128 stands for zero in the data rows.
Each row of this table is followed by its label. One hidden rule gives the labels. It looks at one to three of the table's principal directions, none of them among the few with the most spread.
[88, 91, 134, 92, 110, 139, 121, 142, 127, 134, 123, 97, 121, 115, 85, 135, 114, 136, 133,
 152, 129, 108, 127, 134, 178, 113, 124, 153, 89, 128, 134, 106, 137, 143] 2
[122, 108, 96, 127, 100, 64, 148, 97, 154, 111, 132, 98, 120, 138, 56, 185, 161, 101, 116,
 133, 154, 150, 106, 90, 126, 87, 63, 182, 66, 135, 103, 96, 127, 156] 3
[156, 115, 88, 115, 101, 104, 114, 92, 191, 155, 122, 94, 72, 162, 100, 152, 102, 89, 119,
 102, 124, 89, 107, 99, 140, 129, 125, 182, 177, 158, 100, 114, 143, 132] 3
[108, 124, 179, 125, 126, 192, 143, 189, 23, 57, 127, 216, 180, 119, 111, 92, 99, 217, 229,
 163, 125, 147, 138, 152, 114, 144, 73, 134, 92, 89, 166, 108, 94, 113] 0
[141, 151, 122, 138, 99, 117, 192, 86, 162, 135, 148, 128, 139, 170, 147, 146, 126, 94, 61,
 118, 147, 187, 151, 56, 65, 91, 117, 123, 127, 177, 120, 170, 151, 137] 3
[171, 170, 89, 125, 149, 117, 75, 98, 108, 166, 133, 110, 114, 104, 183, 118, 132, 98, 72,
 105, 139, 113, 124, 165, 108, 146, 189, 70, 145, 122, 127, 140, 127, 129] 1
[97, 141, 134, 140, 158, 116, 140, 142, 191, 122, 120, 76, 73, 106, 105, 149, 95, 117, 107,
 136, 128, 124, 162, 138, 154, 117, 139, 106, 158, 179, 101, 163, 112, 75] 2
[104, 116, 175, 133, 170, 120, 135, 164, 115, 115, 131, 125, 146, 65, 114, 144, 154, 135, 114,
 163, 130, 137, 141, 168, 120, 102, 110, 83, 79, 109, 132, 145, 135, 125] 3
[130, 109, 86, 110, 142, 117, 115, 137, 147, 145, 98, 119, 74, 177, 101, 146, 104, 96, 140,
 155, 86, 75, 140, 125, 142, 139, 131, 176, 160, 167, 85, 114, 152, 113] 2
[106, 114, 109, 123, 115, 128, 131, 142, 142, 112, 95, 128, 101, 162, 111, 118, 110, 151, 190,
 150, 103, 125, 145, 125, 153, 158, 127, 152, 152, 147, 117, 130, 129, 128] 1
[130, 118, 124, 107, 128, 113, 115, 131, 144, 127, 122, 104, 117, 115, 105, 160, 123, 117, 140,
 129, 132, 118, 118, 134, 136, 135, 115, 135, 119, 120, 115, 123, 124, 145] 2
[131, 143, 164, 152, 116, 104, 204, 150, 181, 91, 153, 131, 118, 127, 58, 206, 90, 98, 145,
 161, 163, 167, 145, 83, 104, 74, 45, 165, 131, 171, 87, 147, 120, 106] 2
[111, 110, 114, 71, 135, 123, 108, 96, 166, 163, 103, 61, 44, 115, 114, 136, 95, 107, 58,
 97, 116, 103, 120, 114, 121, 106, 115, 120, 156, 181, 119, 152, 158, 128] 1
[147, 183, 122, 131, 142, 147, 116, 121, 149, 150, 120, 107, 129, 134, 181, 122, 101, 105, 84,
 83, 129, 139, 142, 124, 140, 142, 185, 74, 193, 152, 131, 173, 111, 90] 3
[138, 137, 128, 182, 139, 55, 150, 106, 151, 126, 184, 103, 206, 84, 123, 181, 253, 83, 61,
 116, 177, 176, 100, 122, 120, 101, 121, 87, 38, 78, 118, 140, 124, 176] 3
[146, 200, 43, 124, 103, 76, 85, 50, 189, 170, 121, 35, 92, 154, 152, 142, 145, 77, 36,
 50, 187, 144, 116, 96, 141, 157, 186, 80, 121, 180, 109, 138, 105, 121] 2
[121, 81, 188, 89, 145, 135, 145, 138, 139, 130, 153, 119, 109, 72, 98, 158, 103, 127, 105,
 158, 128, 109, 130, 142, 76, 95, 86, 134, 101, 120, 127, 128, 161, 162] 0
[128, 125, 99, 121, 130, 96, 122, 74, 155, 192, 154, 59, 75, 71, 159, 143, 155, 65, 0,
 116, 165, 135, 118, 130, 112, 58, 152, 77, 86, 153, 123, 161, 150, 129] 1
[179, 157, 101, 107, 103, 169, 101, 131, 81, 110, 99, 185, 126, 183, 151, 113, 58, 148, 201,
 118, 117, 115, 134, 126, 96, 175, 130, 152, 165, 125, 134, 104, 99, 104] 3
[106, 131, 114, 148, 152, 131, 126, 176, 147, 104, 102, 130, 126, 171, 95, 142, 122, 128, 202,
 120, 87, 98, 119, 121, 217, 160, 125, 183, 198, 133, 97, 111, 92, 86] 1
[144, 136, 121, 128, 159, 110, 81, 126, 129, 149, 140, 101, 119, 81, 140, 139, 145, 107, 104,
 118, 141, 94, 112, 174, 140, 139, 160, 101, 115, 101, 121, 109, 113, 125] 1
[112, 146, 124, 169, 157, 122, 113, 146, 86, 106, 146, 128, 197, 94, 129, 123, 208, 136, 94,
 104, 146, 144, 111, 154, 173, 118, 137, 78, 61, 85, 146, 133, 86, 98] 3
[163, 163, 128, 83, 142, 117, 95, 131, 147, 123, 104, 99, 88, 104, 115, 172, 53, 114, 136,
 144, 140, 118, 158, 161, 81, 159, 135, 91, 145, 149, 105, 142, 125, 131] 3
[130, 131, 162, 189, 149, 103, 166, 142, 136, 125, 161, 149, 175, 95, 142, 139, 187, 110, 112,
 150, 142, 159, 130, 135, 124, 88, 127, 110, 101, 100, 129, 138, 129, 123] 2
[106, 110, 153, 149, 135, 121, 145, 156, 107, 106, 146, 147, 171, 108, 108, 129, 173, 149, 158,
 158, 131, 140, 124, 142, 143, 130, 110, 128, 89, 95, 133, 121, 131, 155] 0
[133, 155, 154, 150, 169, 144, 113, 142, 58, 118, 156, 151, 149, 52, 155, 99, 145, 150, 80,
 141, 149, 139, 139, 188, 95, 104, 136, 47, 87, 105, 155, 152, 117, 101] 1
[140, 106, 160, 116, 137, 169, 134, 139, 123, 138, 127, 155, 81, 115, 138, 107, 54, 137, 140,
 143, 99, 94, 140, 142, 106, 99, 123, 156, 192, 141, 136, 126, 139, 94] 1
[112, 98, 165, 140, 160, 167, 153, 164, 85, 128, 122, 175, 76, 90, 137, 86, 84, 151, 125,
 200, 94, 110, 173, 172, 94, 67, 113, 114, 138, 155, 138, 156, 160, 70] 2
[165, 163, 107, 164, 128, 94, 133, 129, 122, 108, 161, 151, 192, 156, 119, 170, 176, 99, 141,
 130, 159, 138, 119, 116, 111, 157, 126, 139, 83, 100, 101, 99, 104, 146] 3
[86, 97, 158, 128, 146, 134, 167, 160, 112, 118, 144, 134, 160, 115, 114, 151, 171, 125, 126,
 142, 121, 146, 114, 108, 147, 98, 86, 138, 89, 112, 124, 136, 128, 142] 1
[122, 127, 111, 123, 115, 164, 86, 142, 129, 135, 105, 138, 100, 173, 124, 73, 74, 163, 198,
 124, 95, 64, 131, 148, 194, 187, 180, 180, 209, 137, 133, 82, 120, 106] 1
[71, 92, 174, 70, 145, 176, 131, 165, 144, 131, 74, 106, 52, 115, 106, 108, 40, 162, 154,
 150, 85, 101, 155, 137, 150, 110, 107, 140, 178, 178, 136, 141, 145, 89] 0
[110, 109, 159, 112, 147, 136, 126, 147, 114, 114, 147, 116, 150, 80, 111, 146, 137, 139, 114,
 139, 135, 125, 129, 154, 125, 122, 118, 104, 78, 101, 136, 131, 119, 140] 1
[116, 122, 76, 110, 126, 105, 96, 117, 125, 136, 108, 98, 115, 151, 110, 139, 157, 115, 131,
 109, 121, 109, 102, 121, 171, 149, 128, 151, 116, 127, 112, 104, 118, 142] 1
[156, 123, 95, 124, 145, 79, 116, 98, 169, 170, 153, 80, 93, 105, 126, 183, 149, 52, 56,
 129, 145, 103, 115, 131, 110, 98, 139, 128, 109, 135, 89, 125, 143, 143] 2
[110, 125, 89, 102, 132, 141, 80, 166, 136, 113, 82, 109, 114, 179, 91, 142, 106, 137, 217,
 104, 96, 72, 106, 130, 225, 198, 135, 182, 169, 123, 103, 86, 82, 104] 1
[146, 155, 63, 143, 113, 97, 84, 96, 111, 133, 134, 112, 133, 143, 133, 115, 162, 126, 130,
 103, 144, 121, 104, 140, 158, 168, 163, 130, 128, 111, 124, 103, 110, 150] 0
[146, 108, 121, 131, 103, 83, 120, 68, 166, 156, 161, 96, 152, 109, 142, 130, 188, 111, 71,
 111, 154, 138, 110, 123, 94, 131, 156, 116, 78, 96, 141, 115, 160, 204] 2
[79, 83, 166, 162, 129, 128, 206, 139, 172, 128, 121, 133, 152, 145, 133, 123, 183, 122, 99,
 132, 98, 174, 138, 75, 144, 64, 99, 132, 120, 145, 138, 176, 157, 111] 3
[122, 150, 124, 124, 135, 114, 130, 138, 143, 127, 132, 98, 122, 108, 113, 165, 122, 105, 114,
 135, 153, 140, 134, 131, 142, 122, 125, 105, 112, 142, 109, 145, 114, 121] 2
[131, 160, 123, 171, 97, 148, 161, 142, 78, 75, 137, 211, 217, 207, 148, 91, 145, 180, 212,
 148, 134, 172, 155, 103, 110, 186, 140, 152, 100, 106, 142, 95, 97, 136] 0
[200, 195, 108, 173, 159, 152, 96, 147, 0, 97, 136, 254, 203, 158, 195, 55, 145, 175, 163,
 174, 109, 131, 172, 195, 34, 205, 179, 63, 127, 94, 147, 133, 147, 135] 2
[150, 148, 99, 147, 119, 91, 123, 117, 127, 101, 155, 135, 160, 150, 99, 157, 153, 122, 145,
 144, 160, 129, 134, 130, 101, 166, 127, 143, 68, 113, 104, 88, 108, 152] 2
[126, 142, 131, 125, 120, 156, 146, 124, 121, 133, 139, 136, 118, 142, 145, 115, 96, 128, 108,
 125, 133, 136, 143, 109, 114, 116, 133, 124, 145, 156, 132, 145, 127, 108] 0
[180, 176, 108, 157, 151, 96, 96, 113, 108, 140, 147, 138, 165, 106, 174, 137, 171, 100, 105,
 122, 156, 136, 123, 162, 93, 154, 170, 76, 106, 93, 122, 123, 117, 142] 2
[139, 151, 121, 149, 131, 62, 136, 86, 172, 143, 157, 84, 176, 100, 162, 170, 224, 88, 69,
 93, 178, 184, 105, 108, 98, 137, 142, 71, 63, 97, 120, 144, 122, 187] 1
[147, 141, 115, 125, 162, 107, 98, 150, 144, 124, 115, 115, 99, 125, 98, 166, 111, 103, 150,
 135, 119, 86, 125, 153, 138, 150, 122, 141, 153, 134, 90, 111, 116, 109] 2
[136, 138, 125, 125, 120, 158, 143, 103, 111, 161, 125, 146, 131, 151, 195, 85, 118, 122, 72,
 122, 114, 147, 152, 110, 92, 109, 170, 96, 148, 152, 151, 162, 159, 120] 2
[133, 147, 130, 175, 161, 36, 209, 91, 154, 139, 192, 92, 131, 54, 130, 221, 221, 35, 0,
 146, 192, 221, 122, 90, 45, 5, 58, 71, 39, 148, 87, 195, 144, 148] 1
[74, 70, 131, 119, 151, 143, 178, 146, 176, 147, 76, 116, 6, 153, 114, 112, 62, 118, 122,
 183, 53, 105, 178, 110, 138, 56, 106, 174, 205, 220, 102, 166, 173, 58] 1
[154, 124, 184, 124, 128, 165, 140, 139, 102, 129, 134, 168, 153, 86, 160, 107, 100, 147, 123,
 138, 119, 147, 140, 150, 86, 101, 128, 88, 153, 104, 166, 167, 153, 133] 3
[110, 107, 159, 75, 67, 195, 179, 105, 120, 120, 104, 151, 112, 165, 152, 101, 44, 163, 123,
 120, 132, 177, 158, 64, 66, 86, 93, 139, 109, 170, 171, 147, 131, 107] 3
[185, 165, 168, 164, 122, 110, 180, 99, 152, 126, 185, 152, 165, 94, 173, 160, 134, 97, 81,
 122, 176, 192, 137, 106, 25, 96, 117, 83, 123, 117, 129, 171, 132, 151] 0
[157, 139, 95, 131, 130, 92, 154, 57, 210, 194, 113, 85, 41, 143, 191, 131, 102, 57, 20,
 117, 115, 147, 161, 93, 61, 72, 170, 105, 195, 204, 107, 183, 177, 110] 3
[183, 177, 134, 174, 123, 99, 154, 122, 123, 99, 181, 168, 204, 135, 142, 174, 160, 104, 142,
 123, 178, 169, 122, 111, 71, 146, 117, 125, 93, 89, 111, 111, 92, 150] 0
[79, 79, 161, 113, 139, 138, 141, 168, 154, 115, 97, 113, 100, 114, 81, 134, 103, 147, 170,
 162, 93, 108, 141, 140, 178, 104, 105, 162, 136, 136, 127, 120, 132, 106] 3
[73, 111, 127, 152, 147, 98, 142, 141, 168, 132, 140, 77, 121, 108, 93, 147, 174, 110, 98,
 141, 141, 123, 129, 129, 190, 102, 132, 131, 81, 140, 109, 120, 117, 109] 2
[106, 124, 144, 104, 141, 137, 138, 142, 165, 132, 107, 99, 81, 126, 110, 146, 80, 120, 132,
 124, 114, 119, 135, 115, 146, 116, 112, 142, 178, 166, 112, 143, 127, 104] 1
[117, 131, 113, 169, 152, 132, 121, 161, 71, 111, 152, 157, 173, 122, 120, 120, 186, 132, 135,
 139, 128, 116, 113, 151, 174, 126, 127, 127, 89, 95, 126, 115, 102, 104] 1
[141, 148, 101, 133, 108, 132, 107, 133, 126, 117, 103, 140, 138, 163, 145, 124, 126, 139, 202,
 97, 128, 133, 104, 117, 166, 175, 136, 149, 160, 107, 129, 108, 85, 123] 1
[83, 94, 118, 115, 92, 125, 169, 121, 171, 130, 94, 104, 93, 167, 108, 136, 122, 125, 153,
 122, 115, 156, 120, 67, 170, 95, 89, 178, 144, 164, 123, 137, 131, 123] 1
[141, 113, 164, 194, 117, 68, 218, 97, 177, 124, 223, 124, 172, 73, 120, 200, 211, 69, 56,
 135, 197, 198, 104, 81, 71, 33, 67, 132, 45, 100, 111, 146, 125, 161] 0
[189, 155, 101, 175, 121, 22, 112, 67, 195, 140, 196, 82, 222, 106, 138, 205, 255, 58, 68,
 86, 201, 156, 88, 122, 93, 164, 166, 97, 31, 51, 104, 96, 111, 218] 2
[141, 139, 87, 116, 152, 130, 46, 151, 92, 132, 126, 113, 127, 116, 107, 136, 142, 124, 159,
 103, 129, 56, 85, 177, 198, 184, 149, 137, 126, 89, 114, 82, 88, 118] 1
[165, 147, 78, 94, 97, 116, 72, 86, 129, 134, 124, 106, 115, 152, 129, 135, 109, 127, 145,
 88, 156, 103, 104, 128, 113, 189, 147, 144, 113, 115, 124, 79, 101, 157] 0
[165, 150, 102, 118, 110, 92, 102, 96, 157, 150, 139, 93, 117, 111, 138, 164, 128, 91, 115,
 116, 169, 131, 114, 134, 112, 142, 148, 115, 111, 117, 114, 115, 119, 158] 2
[112, 119, 195, 191, 180, 124, 172, 160, 111, 125, 154, 159, 196, 64, 161, 120, 206, 122, 83,
 137, 116, 169, 124, 147, 138, 56, 122, 80, 116, 84, 153, 166, 136, 106] 3
[115, 146, 112, 160, 142, 129, 107, 121, 121, 153, 128, 113, 148, 116, 176, 81, 167, 131, 88,
 114, 120, 131, 136, 155, 176, 133, 204, 79, 142, 119, 150, 148, 129, 113] 2
[120, 134, 117, 128, 122, 126, 144, 116, 119, 118, 128, 128, 114, 132, 126, 128, 120, 131, 108,
 133, 139, 150, 142, 115, 104, 108, 112, 120, 104, 151, 127, 139, 121, 113] 1
[142, 148, 103, 132, 106, 143, 89, 131, 99, 110, 115, 140, 160, 137, 143, 102, 133, 163, 184,
 101, 130, 131, 113, 148, 167, 187, 158, 112, 145, 90, 150, 125, 96, 139] 3
[155, 122, 97, 133, 93, 95, 103, 90, 139, 136, 139, 124, 154, 152, 123, 130, 166, 122, 146,
 99, 144, 120, 88, 114, 138, 156, 138, 172, 114, 89, 131, 73, 123, 178] 2
Which label does each new row get?
[85, 72, 132, 108, 110, 82, 149, 82, 230, 163, 100, 43, 85, 119, 105, 146, 169, 102, 68,
 83, 112, 148, 98, 77, 166, 77, 106, 146, 146, 152, 132, 154, 168, 161] ~ 3
[149, 184, 116, 173, 155, 119, 120, 118, 60, 115, 174, 163, 202, 116, 177, 96, 185, 142, 86,
 132, 148, 159, 144, 159, 88, 160, 179, 62, 97, 97, 141, 139, 121, 152] ~ 0
[164, 155, 119, 141, 160, 80, 117, 94, 190, 168, 147, 81, 108, 103, 154, 167, 147, 61, 49,
 97, 142, 121, 120, 129, 102, 116, 161, 99, 157, 138, 99, 142, 136, 132] ~ 1
[148, 161, 116, 92, 138, 171, 93, 172, 98, 102, 84, 158, 78, 164, 105, 129, 24, 153, 220,
 142, 106, 83, 147, 148, 129, 187, 112, 151, 199, 162, 106, 117, 104, 81] ~ 1
[142, 147, 142, 130, 140, 116, 146, 125, 153, 123, 155, 123, 141, 129, 131, 161, 119, 107, 111,
 137, 146, 135, 147, 121, 84, 142, 135, 120, 116, 135, 106, 127, 125, 142] ~ 0
[106, 126, 146, 124, 168, 144, 92, 159, 115, 145, 122, 107, 121, 85, 126, 113, 136, 130, 108,
 124, 119, 88, 120, 173, 179, 126, 151, 97, 131, 120, 136, 129, 125, 97] ~ 2
[89, 84, 123, 122, 148, 166, 125, 172, 135, 139, 84, 150, 61, 185, 114, 86, 70, 145, 201,
 166, 49, 52, 148, 136, 193, 138, 145, 216, 216, 165, 110, 88, 141, 72] ~ 0
[172, 141, 120, 153, 137, 109, 105, 111, 137, 154, 152, 132, 135, 110, 152, 125, 140, 100, 99,
 132, 135, 104, 127, 159, 113, 129, 173, 116, 141, 108, 125, 117, 141, 134] ~ 2
[68, 92, 134, 93, 174, 168, 86, 206, 129, 131, 83, 105, 38, 122, 73, 118, 53, 149, 204,
 175, 75, 26, 142, 183, 228, 151, 133, 178, 181, 162, 98, 92, 116, 61] ~ 0
[126, 118, 127, 116, 135, 114, 129, 131, 107, 117, 127, 142, 114, 127, 107, 134, 133, 138, 150,
 149, 124, 124, 121, 130, 101, 135, 91, 147, 118, 128, 116, 113, 143, 156] ~ 1
[189, 160, 114, 140, 89, 93, 136, 68, 150, 137, 163, 131, 221, 150, 183, 152, 190, 100, 86,
 86, 168, 189, 118, 92, 58, 165, 166, 86, 85, 82, 141, 142, 136, 214] ~ 3
[190, 175, 79, 105, 79, 119, 114, 83, 145, 139, 136, 130, 130, 195, 142, 162, 92, 92, 141,
 81, 164, 133, 106, 74, 91, 172, 130, 166, 152, 140, 107, 98, 107, 154] ~ 1
[148, 139, 134, 152, 139, 145, 125, 166, 81, 93, 132, 187, 181, 138, 136, 120, 137, 153, 189,
 162, 118, 128, 147, 160, 115, 167, 137, 114, 110, 92, 130, 125, 114, 125] ~ 3
[124, 130, 85, 104, 160, 140, 45, 126, 96, 177, 82, 104, 74, 122, 159, 68, 122, 132, 105,
 118, 85, 60, 123, 186, 179, 155, 198, 101, 178, 139, 138, 120, 151, 105] ~ 2
[112, 97, 156, 108, 118, 126, 169, 128, 212, 128, 84, 104, 63, 142, 110, 144, 65, 125, 149,
 143, 91, 142, 159, 98, 114, 102, 104, 151, 201, 180, 116, 169, 159, 117] ~ 3
[177, 138, 95, 137, 113, 143, 48, 145, 52, 111, 152, 181, 211, 150, 126, 105, 162, 159, 217,
 119, 135, 67, 86, 180, 165, 230, 172, 160, 98, 30, 141, 40, 93, 172] ~ 2
[134, 144, 114, 138, 142, 135, 125, 143, 69, 123, 121, 171, 143, 142, 150, 99, 135, 142, 135,
 178, 117, 132, 163, 156, 95, 141, 149, 101, 101, 132, 129, 131, 147, 126] ~ 2
[90, 105, 109, 137, 102, 134, 149, 110, 137, 143, 95, 119, 88, 149, 138, 86, 140, 140, 116,
 117, 112, 151, 126, 97, 162, 84, 117, 137, 142, 164, 148, 152, 142, 97] ~ 3
[161, 156, 139, 125, 98, 171, 157, 122, 94, 109, 120, 198, 138, 184, 152, 94, 69, 156, 152,
 134, 124, 153, 159, 97, 54, 136, 112, 134, 158, 160, 144, 141, 141, 111] ~ 3
[58, 55, 157, 126, 112, 192, 160, 195, 113, 112, 88, 179, 112, 186, 96, 74, 78, 182, 246,
 191, 53, 85, 151, 123, 219, 119, 122, 233, 173, 139, 140, 84, 137, 85] ~ 2
[188, 167, 100, 131, 60, 165, 125, 88, 102, 128, 135, 186, 163, 202, 186, 81, 78, 151, 169,
 106, 140, 147, 140, 98, 84, 179, 176, 147, 169, 123, 156, 111, 120, 146] ~ 2
[107, 133, 120, 117, 122, 131, 96, 130, 98, 130, 106, 114, 153, 114, 139, 108, 165, 150, 137,
 103, 139, 139, 103, 140, 172, 144, 136, 100, 94, 101, 155, 120, 111, 137] ~ 2
[147, 85, 147, 105, 99, 199, 165, 152, 92, 106, 108, 232, 80, 208, 128, 88, 14, 172, 242,
 184, 70, 90, 160, 105, 65, 138, 88, 235, 201, 155, 126, 90, 150, 107] ~ 0
[197, 172, 104, 140, 98, 88, 114, 70, 131, 111, 145, 141, 156, 140, 135, 140, 140, 126, 119,
 85, 167, 162, 110, 111, 53, 156, 116, 119, 125, 109, 133, 117, 120, 171] ~ 3
[71, 75, 177, 106, 161, 113, 177, 160, 183, 115, 121, 90, 37, 91, 36, 166, 71, 126, 120,
 190, 95, 107, 157, 128, 129, 63, 56, 174, 168, 193, 91, 151, 174, 117] ~ 0
[147, 137, 151, 173, 163, 113, 141, 167, 116, 95, 159, 166, 175, 114, 111, 160, 167, 122, 167,
 137, 128, 125, 112, 142, 128, 138, 99, 140, 129, 86, 107, 118, 103, 124] ~ 1
[189, 150, 134, 138, 116, 86, 135, 82, 159, 133, 151, 130, 166, 115, 160, 157, 147, 101, 96,
 117, 153, 168, 132, 122, 45, 135, 145, 98, 118, 100, 129, 139, 144, 185] ~ 3
[96, 113, 136, 141, 180, 186, 118, 218, 55, 93, 107, 184, 96, 131, 87, 98, 74, 166, 195,
 194, 72, 60, 162, 187, 181, 123, 113, 156, 156, 146, 115, 117, 109, 31] ~ 2
[117, 137, 135, 160, 127, 130, 97, 169, 102, 95, 117, 153, 202, 135, 114, 104, 182, 174, 219,
 116, 122, 124, 101, 157, 209, 194, 144, 130, 129, 66, 147, 99, 98, 143] ~ 3
[169, 128, 144, 131, 138, 108, 138, 106, 137, 143, 176, 136, 129, 99, 141, 155, 123, 96, 89,
 151, 149, 121, 136, 140, 50, 114, 134, 126, 108, 115, 113, 116, 148, 162] ~ 0
[157, 154, 144, 109, 130, 168, 134, 128, 167, 142, 126, 123, 100, 150, 147, 144, 52, 103, 114,
 78, 119, 112, 126, 95, 121, 129, 131, 138, 224, 163, 119, 154, 113, 84] ~ 1
[121, 112, 128, 113, 141, 88, 116, 100, 182, 167, 127, 55, 110, 82, 126, 166, 166, 78, 53,
 91, 139, 129, 96, 122, 154, 84, 130, 111, 119, 122, 124, 139, 136, 143] ~ 3
[162, 151, 140, 135, 106, 87, 223, 48, 207, 162, 164, 110, 49, 121, 172, 166, 76, 62, 14,
 151, 174, 206, 179, 59, 0, 35, 100, 105, 137, 221, 100, 192, 177, 135] ~ 0
[75, 87, 136, 117, 149, 145, 117, 158, 109, 138, 95, 111, 103, 105, 101, 100, 150, 145, 112,
 134, 89, 105, 117, 146, 198, 90, 110, 122, 132, 139, 144, 150, 151, 100] ~ 3
[145, 161, 147, 190, 170, 111, 149, 171, 59, 89, 152, 190, 191, 93, 122, 134, 188, 134, 133,
 170, 137, 162, 138, 165, 104, 107, 97, 80, 91, 99, 126, 155, 127, 113] ~ 3
